Each named move below is a turn or a mirror, shown by a few rows before and after it. Which moves, in which order, take the first row of each later pair to the second? The first pair is answered.
k328 (before -> after):
15  4  -9  6  1  16  -9  -1  -7  -2  -10  1 -> -4  -5  -4  2  -7  19  5  0  3  2  -4  18
-6  -5  0  -8  -21  6  2  0  9  -7  27  8 -> 18  7  -6  -2  -10  2  -17  -2  -3  -11  19  -15
4  -6  6  -3  -1  -17  -3  8  4  9  4  -4 -> 4  -6  7  -3  -2  -17  -3  8  4  9  5  -4
k583 (before -> after):
-11  0  14  -12  -2  0  -5  -2  3  5  2  5 -> -5  -3  12  -5  -10  1  -1  -1  0  5  -7  12
26  10  -13  14  -1  6  -6  -1  -9  0  1  -3 -> 16  14  -9  4  11  5  -12  -1  -3  -1  16  -14
6  2  6  -8  -5  -15  -6  -1  -2  -17  12  -24 -> -14  1  3  -17  1  9  -1  3  10  -13  24  2
k126 (before -> after):
-4  3  -3  -4  11  17  -4  14  12  6  -3  10 -> 8  3  -2  7  -10  -8  15  9  6  -14  12  0
15  16  -9  1  18  14  -16  3  -5  -14  9  -17 -> 17  16  -9  3  14  9  -13  2  -7  -18  12  -18
1  3  -7  7  0  8  2  -8  -7  -3  3  18 -> 1  3  -7  8  -1  5  3  -8  -7  -4  4  17
31  0  -1  0  -9  1  3  -2  -3  2  -7  -2 -> 26  0  -1  -4  -2  11  -4  0  -1  10  -13  2
k968 (before -> after):
4  2  6  -3  6  -6  -12  -5  -1  4  -5  -19 -> 2  0  7  -5  6  -5  -12  -5  0  7  -9  -16
-7  -2  6  -14  11  -15  -5  -1  -1  4  8  -21 -> -11  -6  9  -16  9  -13  -5  0  0  10  1  -18
5  16  -9  2  9  -1  -4  14  -12  -30  21  11 -> -19  -7  5  -6  2  5  -2  19  -3  7  -19  32
3  -3  1  10  -16  -11  16  3  -3  -11  -4  15 -> 4  -2  0  10  -15  -11  16  3  -4  -13  -2  14
k714 (before -> after):
21  3  4  21  -21  -7  19  2  -1  1  -4  10 -> 17  -1  8  19  -22  -10  19  2  1  7  -10  9
1  15  -14  4  11  13  -23  -3  -3  -14  9  -15 -> 4  14  -11  7  6  2  -20  -5  -6  -17  10  -22
8  6  4  5  -8  -21  5  -2  -7  -9  8  -22 -> 0  -1  11  1  -10  -24  4  -2  -4  3  -3  -22
-4  -2  9  -8  21  -7  -11  -5  0  -6  21  -17 -> -5  -4  12  -8  20  -10  -11  -5  1  -5  19  -19
Then:
Each pair is two moves apart.
-25  -12  4  -14  15  3  -14  -2  2  -1  23  1 -> -9  -3  -3  -9  20  2  -23  -3  -5  -9  24  -10 -> k714 k328
6  7  15  3  8  7  -2  -4  1  5  -12  -11 -> -4  -1  19  3  -5  1  15  -5  7  1  -3  -1 -> k126 k328
2  0  0  -1  -4  -9  7  2  -4  1  -8  6 -> 4  2  0  -1  -3  -13  6  1  -4  -2  -5  2 -> k968 k714
5  11  -5  -9  20  2  -33  12  -2  9  -18  -17 -> -6  16  -10  -12  12  1  -8  10  7  -22  36  -5 -> k328 k968
-22  -4  12  -12  5  -25  26  -11  4  18  -9  -1 -> 6  14  0  -6  27  -15  -3  -11  -9  16  -21  -22 -> k714 k328
-14  -1  2  -8  4  -3  7  0  7  2  18  -4 -> 17  6  -10  8  4  0  -5  -1  -9  -2  -4  -8 -> k583 k328
9  -1  4  11  -5  -22  2  -4  2  -13  6  -13 -> -9  -12  11  3  -3  -10  -3  0  9  13  -20  1 -> k968 k126
8  0  -4  -5  9  -16  -5  1  3  15  -8  -13 -> 5  -1  -3  -6  9  -14  -4  2  4  18  -9  -11 -> k126 k714
16  7  -13  21  -10  4  5  4  -8  -19  -18  7 -> -26  -3  5  -1  -11  -5  21  4  14  -14  12  9 -> k583 k328
4  2  4  12  -2  9  -8  3  1  -2  -10  2 -> -4  -1  5  9  -6  11  1  3  6  -4  -2  11 -> k968 k328
5  -10  31  2  -9  -37  -14  -8  2  10  -6  -13 -> 8  -3  25  3  -9  -38  -8  -10  2  -8  18  -15 -> k328 k968
-7  12  -2  -17  3  14  -6  -13  9  4  14  -5 -> -13  4  2  -18  -1  14  -4  -12  11  14  2  2 -> k714 k968
6  -2  -5  6  -27  3  6  1  -10  -10  10  17 -> 13  6  -10  2  -5  21  -20  4  -13  2  -7  11 -> k126 k328
11  8  -13  5  5  18  -9  -1  1  4  -11  20 -> 17  13  -6  6  0  -14  -2  -8  -2  -15  14  -12 -> k126 k583
-4  -6  11  5  -24  2  9  -3  13  -10  2  23 -> 11  2  9  10  -23  -12  5  -6  5  -23  10  2 -> k968 k583
-5  1  7  0  1  -11  8  -10  3  -13  10  5 -> -4  6  4  -4  18  5  -12  -7  2  -1  -3  2 -> k328 k126
-9  -4  -2  3  -9  5  -6  11  2  -2  -17  -5 -> -6  -2  1  3  -9  -5  -6  9  1  -7  -11  -17 -> k583 k126
11  -1  -9  11  -9  8  1  -3  -16  -6  -8  10 -> 5  -5  -7  8  -12  10  4  -2  -13  -3  -10  15 -> k968 k328
12  14  -11  7  11  -1  -16  2  -11  -11  12  -9 -> -6  -4  1  1  5  4  -16  6  -4  20  -23  8 -> k968 k328
-2  1  -10  11  1  23  -2  7  -1  0  -9  22 -> 0  -5  -5  17  -16  5  13  5  -3  -5  -8  20 -> k126 k968
16  7  -13  7  4  12  0  2  -14  -4  -4  19 -> 19  11  -9  3  14  4  -13  1  -16  0  -7  -3 -> k583 k126
1  7  -2  3  10  27  -2  -2  1  9  -2  23 -> 22  10  -3  17  -7  -1  10  -8  -10  -14  10  5 -> k328 k126
7  12  -17  0  12  17  -10  -2  0  4  8  0 -> 18  11  -19  9  1  10  -4  -4  -6  -2  3  1 -> k583 k714
3  14  -3  -8  12  1  -13  3  -5  6  1  -9 -> -6  13  -5  -10  8  5  -2  4  0  -1  17  3 -> k126 k583
-4  0  8  -5  12  -7  -15  -11  1  11  -17  -3 -> -19  -3  9  -9  4  -5  4  -10  10  1  8  12 -> k968 k328
-13  -16  -1  -15  -6  19  -18  -13  12  6  -15  -3 -> -2  -18  -2  -7  -13  13  -17  -14  6  6  -26  -5 -> k583 k328
19  -25  26  10  -11  -7  -7  9  -5  -19  -20  -10 -> 14  -27  29  8  -9  -6  -9  10  -3  -14  -23  -11 -> k968 k714
4  4  -11  -2  14  23  -10  2  1  1  -6  15 -> 19  5  -14  7  7  13  -10  0  -8  -4  -14  6 -> k968 k583
